0: [125 107 161 174 189 133 129  81  58  92 145 144 101 117 185 210  85 174
 175 158 121 164 147 125  77 124  97 184  98 170  81 116 106  95 127 134
  75 188 119 117  95  79 184 119  56 144  65  77 157  83 135  77 177 124
 155 115  76 117  75 124 207  41 107 142 136 106 190 122 105 119 171 169
 146 143 155 156  98 103 219 154 113 117  93  77 144 122 161 137 125 139
 180 136 134 182 177 126 155  77 114]
1: [123 120 181 130  86 101 112 109  86 151 115 142 147  73 201 102  80  96
 122 210 116 147 160 132 145 110 121 149 133 156 136  78 150 189 163 108
 109 119  94 124  98 118 151 146 126 138  84 101 121 124 156  96  97  89
 196 165 150 118  99 120 158  29 124 160 125 149 112 140 137 137 190 126
 157  91 128 169 128 118 119 128 116 146  96 123 157 103  63  79  80 153
 160  61  79 160 161 105 198  83 138]
2: [114  82 129  98  90 205  98 129  89  87 119  93 140  66 135  84 106 114
  72  98 128  93 127 150 101 151 102 121 121 114 138 122 120 138 159 169
 161 147  87  93 134 209 104 139 177  87  99 122 122 160  65 125 137 145
  79 143  62 164 121 220 213 187 160  72  53 129  82 140  60 129 128 184
  89 100 124  55 150 143  90 140 200 143 159  67 125  88 105 147  98 132
 107 121 131 119 113 148 136 199  68]
3: [124 114 118  97  96 147 115 142 115  97  93 124 152 129 134 119 158 128
 128 117 141  88  99 144 125 146 156 138 134 108 129 139 152 125 128 126
 134 158 114 139 157 134  98 108 146 105 119 119 109 131 130 126 122 140
 132 131 143 139 164 173 139 132 112 130 110 122 131  86 143 136 118 164
 116 119 113 105 123 142 123 152 146 129 186 104 137 129 112 123  95 168
  96 100 149 108  92 137 133 156 112]
4: [112 154 147 109  80 102 133 113 134  88 109 157 172 105 143 103  75  70
  92 168 143 116 108 154 167 102 104  95  96 141 156 101 146 193 176 128
 120  81 115  73 151 176 123 139 139 135 124  94 123 128 143 133 109 157
 159 131 171 152  98 114 139 105 120 134 110 158 143 166 148  98 174 113
 173 105 119 128 136 137  88 100 137 166 137  95 177 120  83 133 147 114
 107  77 134 119 117 117 162 117 139]
5: [150  79 168 134 105 167 118 107  84 133 129 110 134  89 150  89 130 153
 101 129 115 136 143 133 102 145 130 126 141 132 125 107 134 136 136 148
 120 151 109 116 114 120 133 141 135 108 115 106 125 115 115  98 131  86
 131 135  95 141 122 173 146  90 145 111 102 140 115 146  93 132 130 164
 106 111 130 102 128 155 128 140 145 150 135 111 139 107  96 118  97 140
 155  95 112 142 148 116 140 141 106]
6: [126 105 131 148 152 153 112 113  61  81 132 125  99 125 172 174 136 158
 167 148 139 149 134 109  85 128 126 151 117 141  83 124 129  74 128 152
  93 208 116 135 123 100 129 116  88 142  94  80 141  86 127  84 177 135
 149 102  92 135 107 142 184  97 108 126 138  92 164 110 109 126 126 199
 134 133 123 131 117 115 169 163 139 111 130  88 129 140 139 123  91 180
 151 107 162 153 127 128 136 145 105]
7: [152 166  84 155 209 118 152 150 168 196 152 139  81 223  92 160 207 190
 191  65 128 166 128  94 120 129 171 140 152 117 116 162 104  69  55 110
 151 136 192 196  98  48 131 122  97 172 164 202 141 125 144 136 120 123
  90 117 143  82 179  66  12 149 151 152 180  84 118 112 143 139  59  98
 113 174 157 184 111 109 179 134  80  68  95 228  70 164 184 128 150 110
 168 180 114 110 112 127  64 110 175]
8: [125 165 170 156 111  85 139 134 114 153 123 151 127 133 226 121 132 125
 179 218 122 173 160  80 139  82 140 180 127 161 134  96 150 152 129  77
  61 139 137 153 113  42 148 138 107 152  70  77 101  96 214 106  99 100
 249 158 203 120 112  73  77   0  87 215 170 118 122  98 187 153 158 131
 193 120 128 217  98 102 192 133  79 132  73 169 183 154  83  77  32 181
 195  43 110 147 153 101 168  42 172]
9: [140 110 175 138 132 116 132  95 119 109 140  85 120 104 153 162  86 151
 159 144 115 135 153 148  96 121 117 186  91 183  80 125 105 107 124 104
 108 142  96 134 103 135 159 107  92 105 104  94 172 121 116  86 140 108
 124 132  92 131  80 133 223 104 129 137 108 147 180 161 106 135 176 120
 139 143 134 139  89  92 148 106  93 112  86 111 128 115 132 146 135 139
 127 111 128 183 168 149 156 130 102]
10: [108 117 103 101 117 122 111 162  99 140 130 131 127 147 126  99 156 122
 102 109 123 124 116 120 127 142 140  85 141 106 152 136 138 128 119 148
 129 138 122 140 156 103  92 159 135 138 120 137  65 116 138 143 126 151
 123 145 130 150 148 159  91 142 132 115 115 110  78 110 131 133  62 153
  87 126 128 115 135 147 116 149 152 117 176 160 129 140 120 111  83 136
 133 136 121  93  98 128 116 148 133]
11: [136 183 112 158 167  93 163 132 192 229 161 166 129 154 119 112 150 139
 159 131 114 156 130 103 164 100 141 127 162 133 156 133 126 130  97  85
 142  45 189 157  98  82 177 118  96 160 181 185 136 133 186 146 127 115
 126 122 173  97 137  27  24 111 132 158 193 134 124 159 171 123 130  33
 169 160 133 204 119 118 138 109  49 127  52 220 127 151 160 118 200  92
 148 165 100 139 154 106 107  42 173]
12: [131 153 132 117  88 100 131 148 144 109  82 154 137 126 155 127 131 121
 146 196 144 115 110 124 150 107 154 117 121 131 127 133 165 146 118 115
 130 128 123 134 163 112  93 119 149 138 109 125  82 114 167 138 101 128
 169 124 167 128 136 145 101  96  90 156 129 134 151  99 156 147 118 141
 148 124 115 139 136 135 118 133 123 129 148 128 129 131 119 103  87 160
 114  70 137 111 102 120 147 124 160]
13: [108 114 109 138 169 171 117 112 124 113 134 116 103 136  73 162 140 141
 122  52 136 129 110 130 119 154  94 115 134 113 106 157  90 107 112 166
 157 139 146 111 121 166 137 132 100 118 139 143 154 125  89 121 156 153
  42  96  72 141 135 147 175 197 140  85 109 118 123 153  90  94 124 119
  84 152 132  87 140 132 128 128 151 136 138 101 110 131 150 160 182  90
 103 202 125 120 129 145 109 149 131]
14: [134 124 125 179 222 120 174 139 171 203 197  56  69 174 135 222 136 212
 234 111 106 190 175  79  69 123 146 245 118 186  46 161  87  29  29  86
 113 158 144 189  60  36 201  89  79 124 147 154 195 136 108  87 130  83
 135 139  98  76 105  46 139 128 147 160 165 127 190 162 128 180 130  78
 152 178 175 205  61  44 224 106  24  72  17 197  69 141 215 101 154 128
 185 162 122 214 179 161 126  80 121]
15: [110 154 177 131  65  66 138 120 120  90  90 152 175  87 196  89  61  80
 148 238 117 109 125 130 162  68 118 138  98 145 161  76 171 208 152  92
  61 102 105 107 162 118 135 140 125 144  64  58  99 103 181 117 104 109
 255 153 212 117  79  93 143  19  67 185 111 166 145 106 188 133 206 122
 197  93 100 165 108 115 143 127  98 169 105 102 201 132  65 105  61 157
 131   1 150 146 131  97 194  68 147]
16: [138 127 106  80 102 134 121 159 142 122  95 117 145 140 102  84 119  97
  88 121 146  93  95 156 164 143 140  86 142 116 170 139 154 143 141 152
 157 112 132 125 184 167  73 139 176 126 139 140 104 142 109 171 109 139
 108 131 172 137 159 156 118 159 127 108 118 148 102 115 146 136 109 143
 119 111 111  87 155 142  78 131 174 146 175 119 115 127 109 141 129 115
  76 127 125  70  87 114 128 166 140]
17: [111 117 163 163 164 117 110  78 104  66 143 146 127 103 139 208  56 151
 136 134 132 153 142 154 106 135  85 175  89 141  68 129  89 116 139 124
  99 171 119  61 122 162 185  88  65 129 101  81 205 110 100  93 164 139
 123  83  71 119  50 140 247 127 132 104 127 148 210 152  99 101 206 143
 136 158 132 104 120 105 158 106 124 139 116  29 122 114 146 184 191 136
 147 139 168 189 181 134 153 124  90]
18: [126  74 134  90  97 177 112 120  83  92 112 111 146  75 117  76 101 129
  64 121 145 100 117 161 118 132  77 116 128 122 142 114 122 131 165 167
 142 154  86 102 145 174  94 139 167  83 128 117 120 141  86 130 141 127
 113 133  80 154 110 206 197 175 136  68  70 133  92 137  75 136 124 167
 114 117 127  57 152 153  88 124 190 155 166  62 133  84  86 125 105 136
  80 100 112 117 135 137 133 193  92]
19: [111 105 160 131 148 131 116  82 111  92 127 108 143 100 140 172  68 128
 130 125 134 136 129 165 110 130  96 147  93 136  83 130 107 134 148 147
 120 138 111  75 123 172 165  98 103 132 104 100 179 125 120 117 157 128
 120  96  80 146  69 142 227 132 119 128 127 154 169 167 104  75 198 141
 143 132 118 102 118 117 143 108 132 146 117  53 124 134 136 171 192 135
 127 147 152 149 155 132 168 142 101]
20: [126 159  96 130 157 129 132 121 171 177 154 151 115 151  65 115 166 127
 100  87 109 126 110 129 157 148 142  93 153 109 147 143 115 148 123 125
 168  80 150 120 113 140 129 136 125 129 205 177 123 147 129 154 135 133
  81 137 140 111 179  95  57 176 144 111 161 123  91 132 116  99  69 102
 117 158 134 138 164 156  94 119 128 126 135 170  97 117 152 152 184  60
 110 202  98 101 133 108  67 113 159]
21: [142 110 165 119 124 144 119 146 113 128 133  53  97 115 203 129 146 159
 183 172 118 147 162 110  79  92 144 217 128 173  77  97 141  77  99  94
 111 180  85 180  84  97 150 102 158 110 103 135 140 132 109 101 120  73
 160 165  99 106  99 145 147  93 124 160  88 127 123 130 108 194 132 147
 130  97 142 153  65  78 175 112  91  89  76 157 117 137 132  62  34 179
 158  53 108 182 148 161 160  98  77]
22: [116 119 117  81  79 135 118 113 135  69  97 154 169 120  98 107  76  94
  80 121 148 101 105 157 155 142 115 100 113 122 146 128 131 161 166 144
 132 119 116  68 168 199  88 112 144 122 124 109 130 129 121 142 147 143
 116 108 136 162 124 174 157 178 109 101  94 148 124 123 132  91 139 129
 119 117 119  70 164 168  87 126 183 169 158  78 154 107 126 176 153 100
  76 148 136  96 102 113 154 153 125]
23: [146 112 110 133 174 154 136 123 124 177 153 108  93 141 109 132 167 157
 118  81 115 140 143 118 107 153 145 138 148 126 120 145 107  97 103 149
 157 132 139 151  89 116 150 137 141 146 164 180 140 135 111 121 124 125
  85 136  91 117 145 117 106 144 158 133 135 102 115 129 105 145  80 131
  87 122 146 137 130 134 134 125 109 103 118 173  90 134 134 131 133 120
 144 182 101 128 132 150  93 127 125]
24: [125 162 126 123 113  85 102 112 128  45  85 190 162 129 143 117 102  98
 120 166 168 107  98 160 179 134 131  95 100 114 149 132 160 165 170 153
  99 137 142  83 194 153  93 115 119 151  69  64 113  90 163 143 126 178
 154 108 149 159 121 133 152 105  92 149 130 119 177  92 176  88 159 152
 134 129  92  84 164 167 115 152 163 153 189  62 180 145 116 179 142 145
 104 102 175 104 101 114 144 153 144]
25: [128 134 155 162 163 105 158 119 169 176 165  69 113 132 140 178 101 135
 164 136  94 165 165  88 100 121  93 187 134 166  98 143  87 102  93 106
 130 122 133 155  77 116 198 136  94 118 139 133 182 127 106 101 136 105
 111 127 106 111  81  79 162 131 138 140 141 155 163 174  88 136 184  85
 168 146 152 190  73  66 157  91  56 130  46 171  85 129 165  93 154  94
 166 127 108 190 169 146 137  58 121]
26: [114 102 149 160 183 131 106  57 120  38 131 154 112 117 141 225  53 171
 140  95 132 133 131 182  91 143  85 146  81 126  81 145  75 118 133 156
 102 182 121  52 134 167 181  80  60 123  77  74 216 105  89 102 207 168
  95  70  72 138  54 140 255 151 130  99 114 148 236 151 112  67 197 140
 102 147 119  82 114 119 171 159 130 138 124   1 130 128 169 217 232 122
 125 180 187 165 156 141 148 163  99]
27: [128  42 144 100 120 204 108  99  76 107 136  73 121  55 144 104  97 126
  90 110  83 126 140 125  73 170 105 149 143 153 107 104 105 116 140 161
 164 185  83 101 111 168 115 150 145  78 117 109 128 135  52 105 147  99
  84 149  21 151 114 197 221 151 154  68  75 141  90 157  43 145 111 189
  84 103 149  89 133 142 130 121 172 147 143  73 151  80  93 114  88 126
 136 107 101 172 162 157 147 180  46]
28: [139 140 146 146 133 125 155 149 156 190 145 110 117 127 130  97 130 122
 132 107  94 144 142  96 135 133 126 117 165 147 143 105 117 137 115 109
 147  98 134 170 105  95 154 160 130 130 168 174 112 136 150 123 103  99
 145 155 144 123 146  89  56 104 126 142 154 127 102 124 120 139 129  97
 158 115 148 187 116 136 112 101 108 121 112 190 121 122 117  86 121 104
 154 124  89 144 149 126 121  89 149]
29: [136 106 141 117 110 160 108 128  81 127 120 158 157  93 159 121 116 119
 104 160 118 136 145 126 126 119 108 140 129 138 143  97 129 118 146 138
 129 149 100 121 108 127 143 170 139 124 113 113 105 132 133 134 132 105
 147 147 109 125 100 153 136  84 133 116 120 140 106 127 120 132 121 167
 139 104 113 134 136 155 116 135 148 140 131 120 153 109  97 114 101 132
 150  96 101 138 136 123 142 133 117]
30: [121 133 129 123 115 118  82  97  73  33  90 230 136 133  98 112 129 100
  83 131 184 105  73 173 156 140 132  40 113  60 193 137 158 182 200 180
 112 145 160  53 225 145  75 114 130 163 109  67  73  85 191 163 160 213
 127  78 150 168 145 175 129 127 110 111 156  94 158  54 174  59 100 208
  88 110 102  62 174 222 105 212 206 159 235   8 174 140  96 212 141 140
 124 155 165  46  80 100 110 194 163]
31: [124  95 121 109 135 159 103 122  70  42  95 145 116 118 161 134 143 138
 134 121 165 106 106 144 100 142 129 118 103 103 119 131 137 101 156 171
 106 206  92 134 181 126  72 133 140 116  70  83 119 106 110 130 140 162
 124 112  75 165 126 211 202 141 113 104  88 110 136  82 112 125 106 206
  94 118 113  76 122 137 141 167 174 108 195  48 148 115 122 170  70 181
 109 119 167  90  98 142 122 194 110]
32: [109 118 183 123  84 123 118  74 110  92 134 111 152  58 183 153  40 103
 133 183 103 141 158 154 113 111  93 175  99 178  90 125 121 145 152 115
 123 138  89  99 109 163 171 110 117 115 102  83 174 116  91  87 121 121
 149 130 117 137  38 122 216 108 131 156  97 169 170 169 109 114 213 120
 166 110 127 143 114 105 129 105 121 172  93  67 146 101 115 114 140 135
 133  84 137 179 154 143 184 108  96]
33: [127 145 156 170 174 101 120  98  90 104 150 158 105 111 155 192 121 148
 168 160 130 156 160 128 104 122 113 166 105 139 116 120 114 131 113 130
  87 157 136 126  96  77 183 132  70 157 103  86 145  92 169 109 139 108
 161 112 113 122  87  88 155  50 105 159 164 111 184 122 131 122 179 139
 163 123 136 169 100 111 172 127 108 132  88 107 154 142 125 131 162 140
 183 132 126 167 142 106 145  89 130]
34: [131  72 141  70  99 193 124 127 138 183 152  76 133  80 101  39 117 102
  47  95  94 103 140 156 128 167 118 114 172 139 141 120 128 155 136 129
 193  94 103 126 100 184 132 162 184  96 195 166 113 186  72 131 112 111
  73 190  82 131 136 182 109 181 201  92  82 157  61 175  61 147 115 120
  67  98 145 104 152 184  69  88 151 150 113 154 117  72 112 112 121  67
 119 141  76 132 142 134 112 159  77]
35: [116 149 114 150 188 110 141 101 158  99 138 162 118 164  83 194 114 139
 155  92 147 145 120 138 126 142 129 110 106 107 121 169  90 112 132 164
 115 138 155 103 155 141 162 112  63 138 132 113 173 101 128 125 171 171
 111  55 112 135  98  88 175 163 121 109 155 121 199 138 135  79 160 105
 143 178 140 105 118 127 146 131 114 141 137  92 130 153 177 192 213 119
 119 200 150 114 138 139 105 135 138]
36: [142 133 107 122 155 141 132 131 157 174 143 153 122 127  77 131 149 131
 104  84 134 128 123 120 151 147 140 100 159 114 156 135 133 131 124 129
 155  93 145 136 140 143 143 134 130 129 160 171 113 141 126 137 143 134
  97 118 113 110 173 119  66 164 164  98 153 109 115 136 116 114  97  96
 108 154 124 107 153 153 105 131 151 126 125 156 108 133 124 167 178  85
 130 179 110 108 122 112  66 131 139]
37: [127  86 129 100 102 189 104 110  85  87 115 117 158  95 100  98  91 105
  69  82 120  81 112 163 111 164  96  99 121 114 124 131 123 131 176 181
 134 156  75  84 168 207 112 124 153  96 110 111 133 138  68 120 144 151
  63 121  65 171 106 219 219 198 148  62  65 144 123 151  69 101 122 163
  88 108 133  44 162 161 101 125 200 160 190  60 139  92 110 160 136 115
 104 146 143 122 121 136 134 205  78]
38: [131 143 138 101  65 107 144 180 154 214 132  74 157 105 181  16 122  98
 120 181 103 115 132  89 139  91 136 139 155 157 142  96 165 146 141  53
 135  62  96 183  96 112 114 157 193 110 154 181  87 175 111 135  53  58
 197 200 205 105 166 123  46 106 132 173  90 160  50 140 161 211 142  84
 158  87 127 204 112  85 105  82  95 113  81 231 124 119  79  28  16 132
 112  27  82 140 127 134 156  77 139]
39: [127 145 117 144 136 109 156 148 150 176 141  84 109 161 161 137 156 142
 201 151 130 149 153  77 115  96 147 180 131 156  97 114 138  98  76  75
 107 139 137 186  93  49 138 122 118 145 129 147 143 114 121 118  87  80
 185 152 157 115 117  58  86  77 121 174 143 123 124 122 128 175 132  95
 166 142 127 184  87  70 166 122  58  91  84 208 110 136 133  56  66 164
 155  78 123 155 137 125 131  83 140]
40: [124 120 105 123 110 137 116 126 135 112 106  94 130 123 110 137 124 138
 123 126 133 130 136 134 105 122 118 133 132 154 119 135 137 114 124 137
 138 125 117 129 123 149 130 126 161  94 134 135 150 138  83 128 119 135
 119 144 124 129 125 145 148 161 130 119 107 132 135 137 112 147 136 130
 120 121 124 102 122 108 127 113 126 123 141 125 127 114 122 116 122 142
 117 133 138 141 124 145 138 150 112]
41: [140 142 150 170 181 131 128 113  93 141 150 145  89 145 161 170 136 153
 179 171  99 144 162 108 116 109 130 168 133 145  92 123 128 115  95 113
 105 154 133 154  86  61 179 123  92 149 113 117 132  98 171 106 129 106
 155 137 138 127 119 102 112  61 118 149 169 133 133 123 131 144 151 143
 138 132 130 168 107 103 155 149  80 116  96 155 145 130 129  99 113 149
 165 117 118 166 153 126 131  69 118]
42: [109 150 117 100  89  85 133 127 176 130 104 160 182 117  91  87  68  58
  65 123 136  93 104 155 178 134 113  58 121 106 171 120 123 205 181 133
 160  48 125  69 169 209 118 129 152 129 143 107 125 149 136 160 103 151
 138 124 182 148 138 115 112 167 114 117 109 169 123 154 144  81 177  69
 173 108 111  88 163 148  94 106 168 160 152  94 161 119  95 138 184  77
  68 124 148  85 114 118 154 118 168]
43: [131 106 109 147 194 178 107 104  98 107 149 160  92 130  95 171 148 156
 111  74 139 143 120 145  87 153 117 112 126 123 106 149 107 102 118 177
 126 186 124  90 117 127 116 115 115 125 135 104 151 121  95 118 175 145
  68  88  73 142 134 153 184 157 159  79 150  82 145 128  90  90  98 179
  63 145 145  80 144 151 124 162 158 124 159  86 120 124 151 183 172 123
 143 194 134 115 126 139  89 194 106]

[129 141 140 115  88 110 138 110 160 157 147  88 134 100 139 107  94 126
 135 175 103 140 152 114 144  92 123 145 135 157 118 121 133 139 122  93
 149  90 120 122  99 150 160 132 151 103 126 147 133 149 126 119  92  82
 152 164 167 126 106 102 108  99 123 158 108 175 118 176 128 148 175  59
 168 118 107 178 116  99 130  75  96 144  89 162 114 106 123  84 125 109
 133  99 115 170 142 129 158  68 106] 28 1
[140 113 110 170 211 169 146 121  90 116 151  89  84 158 146 222 167 210
 204  84 150 151 136 114  64 132 147 210 104 120  58 171 105  28  81 130
  96 203 133 154 116  79 145 115 101 127  87 125 190 106 113 127 183 112
  96  98  74 103 103 130 178 161 137 127 141 102 186 117 118 149 118 155
  85 165 134 131  79  80 191 137  86  90 104 126 100 164 188 139 138 170
 145 159 147 159 123 162 110 148  91] 6 0
[133 140 104 153 182 131 131 143 113  82 133 129  79 179 106 193 184 171
 191  94 154 154 105 111 113 133 154 121 120 100 103 170 109  55  91 131
 108 175 177 142 147  97 120  98  86 145 120 115 155 118 138 133 147 166
 107  76 123 133 151 122 122 160 122 119 154  78 161  84 150 109  96 141
 101 181 123 104 115 117 157 166 107 101 168 112  99 178 192 165 159 171
 125 183 165  95  81 138  86 133 139] 35 43
[141  93 155 114  61 126 120 153 120 134 118  77 148  91 184  71 111 106
 133 178 126 115 153 121  96 115 147 184 109 166 118 104 152 112 129 103
 121 132  88 156 106 129 109 128 170 101  97 150 110 141 105 124  94  90
 197 173 136 113 137 158 146  78 124 143 107 154  84 118 119 172 144 148
 143  84 108 160  98  82 120 107 107 125 113 162 143 108 104  43  12 153
 132  20 101 155 141 136 156 116  94] 21 1
[ 98 136 143 155 188 141 135 106 132 122 177 154 115 145 114 189 145 137
 138  90 131 143 124 121 114 138 114 114 143 125 120 130  88 132 100 150
 123 131 167 114 107 107 165 127  54 131 140 127 161 118 139 111 156 136
  90  80  87 145 108  88 146 137 126 112 159 121 172 146 116  84 138 114
 130 168 130 149 126 128 147 161 135 138 135 119 115 129 162 157 198 102
 173 203 119 156 152 134  94 102 144] 35 13
[171 143  67 150 172 158 153 175 114 171 131 125  59 203 136 158 255 190
 192 105 128 139 133  90 110 126 188 130 152 105 132 155 145  69  72 131
 131 164 183 218 113  29  79 130 135 170 147 178  95 112 146 150 124 128
 102 125 118 105 211 118  41 144 132 142 170  61  85  57 143 175  22 175
  85 149 143 146 106 152 171 167  99  54 120 200  84 176 178 129  74 181
 156 155 129 106 112 139  52 138 132] 7 23
[104 174 100 148 124  69 136 128 195 151 130 157 141 139 103 131 108 112
 127 148 140 121 124 119 171 118 130 118 123 119 146 133 134 154 150  92
 131  73 156 135 145 132 154 122 124 150 148 128 123 139 155 141 111 136
 153 140 176 117 119  86  84 127 109 152 143 149 135 134 140 124 153  69
 174 143 133 137 144 106 115  96  98 136 111 158 125 125 146 108 165 114
 120 120 137 124 122 107 129  82 158] 28 12
[139  96 110 133 186 166 134 105  97 113 151 138  59 147 109 144 171 179
 150  73 139 133 133 141 102 169 124 125 140 129  95 150  91  83  98 163
 135 186 138 124 123 108 140 124 126 121 146 119 128 129 113 139 160 125
  69 103  66 126 129 160 151 169 156 103 132  91 119 113 101 114  73 175
  74 157 151  99 137 135 151 155 150 103 158 121 118 123 175 182 151 118
 136 183 120 133 133 138  88 174 113] 43 13
[127 128 129  97 102 145 137 140 147 152 111 104 128 121 113  88 111 117
 103 126 138 113 113 132 133 107 119 115 146 131 138 114 142 125 131 126
 132 100 115 129 117 154 116 119 160  99 136 148 126 139  99 130 112 126
 125 153 144 142 140 137 124 149 130 121 104 140 117 122 110 156 121  97
 122 117 114 127 124 114 106 111 147 141 126 145 112 119 118 109  88 116
 101 105 121 137 108 133 130 150 123] 40 16
[109 102 142 107  89 141 120 127 122 150 134 125 152  93 133  54 105 114
  83 158 103 119 129 119 148 150 117 111 148 130 156  84 144 171 162 141
 143 100 111 131 124 131 125 157 150 112 148 128  94 137 133 122 115 110
 138 166 140 142 129 155 110 104 142 122 105 160  90 139 108 128 130 140
 143 100 122 148 164 152 101 117 149 161 128 139 174 120  77  91 105 117
 137  95 100 121 140  98 152 114 130] 29 5
[127 103 138 127 136 140 114 110  85  86 133 170 110 124 121 127 127  96
  95  95 129 133 118 144 123 150 128 109 129 115 142 131 107 141 159 168
 132 151 137 104 139 142 100 136 112 130 126 101 137 107 147 131 144 157
  97  97  94 141 116 157 167 127 140 108 135 124 130 129 122 106 127 159
 110 115 125  85 150 147 116 161 162 147 160  90 127 111 121 167 147 111
 134 149 129 127 129 113  94 159 114] 43 22
[108 125 148 171 160 127 132 102 136 140 146 161 137 119 138 157  76 113
 130 149  95 150 140 113 122 135  89 157 106 154 115 102 114 153 124 130
 103 121 131 123 101 118 186 143  72 126 114  99 168 120 143 114 144 105
 147 117 116 113  86  80 156  79 123 124 141 137 155 182 121  96 182  85
 168 149 141 158 126 131 133 109 103 142  74 122 150 114 142 125 162  92
 169 124 132 172 185 116 151  86 142] 33 9
[147 103 121 135 162 172 124 104 100 117 151 126  96 124 110 163 147 164
 135  79 137 134 132 139  94 167 131 136 129 115 115 155  99  94 101 165
 142 168 145 128 111 113 127 132 110 123 140 128 150 127 107 132 172 130
  75 115  55 113 128 129 156 173 141 105 129 112 128 132  92 121 100 182
  65 136 144  91 142 133 138 161 160 113 145  87  98 108 165 167 155 135
 147 187 120 136 137 138 100 172 112] 43 13
[127 116  99 137 167 132 125 120  92  73 116 130 108 181 121 175 170 161
 175  92 147 133 115 143 109 136 145 135 120 104 105 138 111  64 119 149
 122 191 131 122 150 122  96 100 107 142 100 108 128 106 119 141 175 159
 116  75  91 128 144 158 152 171 129 101 112  62 140 103 134 109  87 179
  86 137 125  83 123 115 167 153 148  95 149  88 106 142 172 171 113 168
 126 156 174 118 112 156 105 195 114] 43 6
[116 227 113 143 131  44 140 160 183 133 113 179 138 180 118 135 146 116
 177 166 159 148  94  92 183  79 168 101 123 109 169 130 162 140 130  89
  91  86 178 142 157 101 129 118 117 172 130 139 106 113 215 151  86 160
 184 116 213 121 154  66  38  93  94 179 172 106 159 112 203 116 142  69
 185 160 104 174 132 122 145 146  97 113 143 167 131 177 150 136 135 144
 128 100 161  77 104 116 131  81 179] 12 11
[111 137 153 138 131  92 145 120 155 161 152 163 146 124 119 161  77 104
 127 130 105 156 131 111 157 139  98 133 115 146 131 110 136 181 148 125
 132 114 137 110 113 132 182 151  83 146 128 100 144 108 148 126 124 120
 137 115 138 128  97  76 130  78 114 141 135 144 149 155 123  92 162  66
 179 130 124 139 134 127 124 129 113 153  98 129 151 121 135 135 187  82
 157 134 137 153 156 124 147  80 160] 33 4
[123 146 123 127 132 114 142 148 181 237 170 128 159 101  93  64 116 105
  96 116  88 123 156 130 161 145 113 103 171 117 153 119 116 173 127  95
 172  31 148 142  97 157 144 142 152 123 213 186 130 172 128 137 105  88
 111 155 159 104 145  78  43 141 168 119 143 168  90 190 113 134 128  42
 154 128 139 147 144 142  87  80 104 147  83 199 117 104 115  95 173  63
 143 154  80 144 161 112 120  55 156] 28 20
[146 128 152 159 157 148 113 104 125 145 167 133 121 106 108 115 119 124
 108 100  97 146 152 141 121 152 115 135 147 151 126 137 106 144 117 126
 158 117 135 114  87 116 164 155 112 111 165 162 150 134 118 139 142 109
  95 129  93 102 110 116 138 146 154 105 121 143 125 167 110 120 127 120
 113 112 139 141 141 141 116 113 124 143  93 127 132 110 126 141 175  92
 146 168  93 149 164 121 103 129 123] 23 36
[137 128 108 154 177 140 125 109 103  64 108 141  73 176 138 226 166 172
 195 138 164 136 122 141 116 140 155 146  94 109  93 169 125  64 106 166
  72 212 149 138 146  85  97  87  97 149  76  74 125  85 144 123 171 179
 136  78 101 135 133 151 166 131 107 126 141  57 160  68 127 125  94 203
  90 167 124  92 101 104 185 180 111  80 156  77 115 173 163 180 113 192
 125 166 174 122 108 147  99 191 122] 6 31
[119 175  89 112  93  87 156 194 167 171  93 123 131 168 118  93 202 107
 148 154 143 109  97 115 174  94 166  96 121 105 161 130 182 141 126  91
 121 100 157 162 165  96  67 127 168 150 144 168  87 137 178 148  69 124
 180 146 223 119 201  89  14 130 105 172 153 117  90 105 187 147  90 110
 154 109 105 169 114 117 124 144 101  91 147 205 122 165 105  74  59 143
 102  74 137  57  89 129 119 111 163] 12 10
[133 160 129 144 111  89 120 111 132  83  87 186 157 118 143 157 107 106
 122 155 150 108  93 147 162 101 120 101  89 122 138 130 136 153 159 140
  99 115 138 101 164 153 125 110 115 154 104  78 124 106 158 117 135 171
 157 106 165 145 102 137 157 105  95 154 145 133 181 114 177  77 141 158
 125 130  95  96 129 134 128 141 158 132 151  65 162 147 122 153 149 146
 119 114 163 120 111 115 138 143 151] 24 4
[136 124 142 147 146 124 129 130 112  95 127 122 105 126 151 154 143 148
 170 141 131 150 130 127 100 115 113 155  98 141 105 133 124 100 118 136
 105 165 127 152 125 106 134 110  97 146 113  99 152 124 134 109 136 132
 144 110 108 128 117 129 148 108 119 147 126 109 143 119 131 131 115 140
 118 141 127 131 100 114 164 133 117  93 113 116 132 157 140 129 103 157
 129 126 143 159 127 143 131 121 107] 6 41
[130 162 119 118  85 101 142 140 176 165 131 123 145 131 126 108 133 102
 107 147 113 115 129 114 158 106 132 130 113 140 146 116 138 176 126  89
 152  73 130 139 122 133 130 145 162 122 143 165 115 149 133 136  90 108
 153 134 174 130 136  90  74 123 134 154 133 149 128 157 159 147 143  74
 177 109 128 154 124 125 116  88 120 141 102 160 129 117 115  98 141  90
 102  92 121 126 121 133 139  99 136] 28 12
[120 127 139 113 103 120 115 115 156 103 113 141 172 122 100 126  87  87
  91 129 138 107 120 162 176 135 107  97 128 120 145 123 120 182 148 135
 145  84 130  90 146 176 129 121 123 119 136 135 141 144 113 149 149 142
 118 118 132 134 111 153 156 182 118 103 114 158 128 157 126  82 158  84
 135 141 135 102 156 151  91  98 157 154 148 107 141 122 103 152 191  94
  87 135 150 120 116 116 118 130 134] 22 42
[124 203 106 154 130  57 160 154 161 118 119 185 141 208 119 151 148 101
 171 173 163 133  92 117 194  98 154  83 112  88 156 133 169 153 114  94
 103  96 185 116 165 100 111 120  95 175  94 125  92  93 210 136 103 163
 176  95 221 120 141  73  46  81  83 179 174 103 173 101 224 110 141  76
 178 158 104 156 136 121 142 136 100 113 141 165 141 152 131 145 142 129
 123 125 159  76 100 102 120  76 195] 12 11
[124 161  97 103  66 103 128 164 143 135  78 146 180 144 122  47 129  76
  74 156 157  97  93 124 195 110 142  54 140 112 192  99 177 185 155 116
 139  78 117 119 163 147  66 156 183 127 131 114  51 124 141 155  87 140
 175 158 208 153 172 144  46 123 110 149 117 128  80  89 176 147 103 108
 163 110  99 109 157 165  62 123 166 158 183 151 153 143  75  99  71 128
  74  76 145  61  74 120 131 117 162] 16 12
